(in the rows, 128 means zero)
Named turns come first, each shown by rows before and after it. Which turns, in which order, take the first row of each pair that follows to the second? Write the first one first, as in the answered first pair.
A (before => after):
[ 90  81 110  89 101  86  84 129 138 144 198 102 154 149 159 109  73 127
 116 113 171 129 141 148 132 103 142  95  92 106 143 188 172 156  94 101
 178] => [131 105 150  62 131 113  93 147 109 134 166 137 165 151 186  79  84 139
 140  83 194 116 151 117 166 118 147 124  78 143 128 180 162 144 121  90
 170]
[114 153 179 103 153 110 125 137 116 115 149 107 135 127 180 102 110 155
 168 110 155 108 155 111 152 115 162 182 105 143 112 145 151 119 139 120
 138] => [173 161 160 138 174 113 113 139 117 108 123 125 129 120 167 119 154 135
 179 117 132  95 143 105 164 129 134 169 127 171  76 135 149 110 138 146
 108]
[118 156 165 226 135  87 131 104 112 154 121  89  74  98 169 134 145 146
 130 145 120  93 130 124 104 101 117  82 157 172 137 110 157 142  78 165
 138] => [ 93 161 178 221 109  83 129  95 107 155 135  83  72 102 180 126  99 153
 114 152 133 106 132 131  85  82 127  90 144 136 151 101 157 143  74 153
 150]
F (before => after):
[103 167  91 122 173  82 115 117 194  96 121  99  91 133  88 134 152 158
 166 134 142 113 115 160 122  76  66  76 125 147 149 139 148 142 132 131
 163] => [116 175 117  57 156 129 158 155 138 124  88 148 119 123  79 120 156 128
 150 116 126 135 109 135 119 121  47  99 123 128 194 104 119 153 167 128
 150]
[ 90 117 168  90  88  78  91  87 153 157 116 137 202 113 128  78  83 138
 154 109 131 145  97 150  56 116 148 125 138 111 163 127 116 149 116  68
 106] => [ 85 127 198  74 100  85  94  98 153 174 118 125 192 122 149  79  71 157
 161 121 155 146 118 118  75  99 169 150 125 130 147 149 104 154 117  63
 136]
[122 119 121  70 105 141 168 158 112 109 119 119 102 120 135 128 125 113
  93 122 112 148 142  82 126 124 115 132  94 107 139 133 115 148 151 105
 131] => [107  93 108 137 114  89 125 129 139  97 160  78  87 127 136 153 118 146
 109 134 125 132 134 131 114 105 122 108  96 116 118 155 132 127 129 131
 129]
[106 136 174 131  95  80  89  71 136 151 128  80  74  95 102 176 120 117
 109 116 173  68 118 145  97 130 185 151 109  81  95 142 111  87 111 124
 103] => [119 130 187  89  87 114 115  89 104 168  90 137  99  94  83 147 140  97
  82 101 130 117 103 144  95 170 150 153 140  74 141 125  83 108 126 124
  88]
H (before => after):
[154 130  98 132 134 144 132 109 100 136  83 186 158 119 101 123 153 112
 113 146  77 166  92 141 136 152 106 124 186 124 142  96 123 136 133 134
  80] => [120 139 150 108 151  87  89  77 149 158 119 150 180 114 167  93 141 153
 177 116 123 135 111 139 114 143 174 167 130 154 124 136 150 142 125  83
 112]
[156 132 182 116 149 125 122 107 133 127  89 152 150 111 148  99 155 113
 162  99 131 142 114 125 123 139 122 135 137 169 127 138 131 120 145 118
 133] => [ 90 119 174 108 126 119 124 119 128 119 160 105 123 132 165 105 111 126
 155  95 163 135 137 138 107 100 152 127  93 140 129 153 140 127 116  98
 166]
[ 69 131 120  98 106 119 128  98 138 153 153 121 135 135 106 113 100 143
 117 113 143 135 142 113  81 146 136 142 127 105 165 132  99 160 118 111
 136] => [104 128 108 116  96 137 153 118 110 148 127 145 128 125  83 127 120 126
  95 122 117 148 133 123 105 141 111 127 149 102 173 125  89 153 115 131
 129]
[152 140 135 140 157 152 142 150 110 104 151 127 117 139 137 157 115 139
 122 133 148 125 151 132 168 127 109 130 120 147 107 138 146 116 148 141
 132] => [154 152 134 137 160 154 139 137 112 118 135 126 130 137 130 152 129 129
 134 132 142 114 136 122 164 132 115 132 123 158 105 122 150 122 153 145
 133]
Now pairs of rows:
Each pair is 2 to 3 turns apart.
[145 162 173 149 121  70  94  88 161 121 105 180 138 147 144  82 117 137
 156  61 107 121 110 111 111 154 145 140  73 197 155 128 172 147 175 116
 125] => [171 167 151 169 120 104 112 107 153 118  99 204 139 147  93 111 142 109
 129  74  71 130  90 123 113 168 103 115 114 195 181 100 170 138 182 142
 102]
H then H then H
[132  87  83 180 117 107 116 138 122 118 121  95  99 129  72 184 135  91
  81 179 100 147 119 181 106 125  75  86 173 106 148  96 141 130 120 167
 102] => [131 100 158 116 128  55  75  90 161 160  74 141 170 111 113  84 166 114
 155 111 127 159 112 171  90 152 151 146 152 132 150 117 153 143 156 101
 106]
A then H then H
[109 106  87 121  87 129 139 156 109 123 143 121 129 153 129 150 101 115
  80 162 110 143 154 132 128 123 114  83 129  91 159 123 118 129  96 136
 115] => [ 95  99 112  95 102 111 136 125 133 145 120 129 152 135 135 122 107 113
 105 156  95 154 122 148  93 143 135  97 127  94 181 114 111 125 120 106
 112]
H then A then A
[108  92 103 189 108 116 146 118 163 118 156 105 108 146 104 157 105 144
 106 157  97 113 134 148 114  97 125 112 141  61 140 100 115 151 119 165
 121] => [ 92  75 121 172 116  86 121 106 175 126 176  77 128 144 123 135  84 155
 130 139 117 110 144 150 109  99 152 116 132  77 119 122 124 156 120 131
 136]
H then H then H
[119 140  65 167 108 124 146 180 111  71 222  53  63 125 100 195 109 146
  90 187 146 107 148 119 154 102  97  96  84 112  81 142 135 132  91 173
 164] => [169 167 123 109 138 165 150 188  79  69 190 104  89 150 159 156 145 140
 158 161 149 108 180  55 215 122 104 163  70 165  57 143 150 131 130 160
 129]
A then A then A
[212 167 121 111 153 148  99 130 125 182  85 221 184 138  83 111 144  84
  78 130  99 128 126 143 156 164  70 166 162 132 141 112  82 143 172 123
  77] => [135 139  78 124  94 121 113 126 134 197 136 179 167 147  57 140  83  84
  23 155 114 158 117 185 107 122  93 114 142  79 174 131  75 150 127 106
 112]
A then A
[130 134  92 166  86 135 170 142 125 111 158  61  90 112 101 196 102 107
 120 150 117 119 148 135 140  70 122  91 107  94 123 155 158 140 103 155
 151] => [108 116 115 139 106 111 137 114 146 113 158  53  92 114 143 156  89 131
 160 128 142 108 158 137 132  72 169 120  89  99 106 171 180 140  94 116
 155]
H then H then H
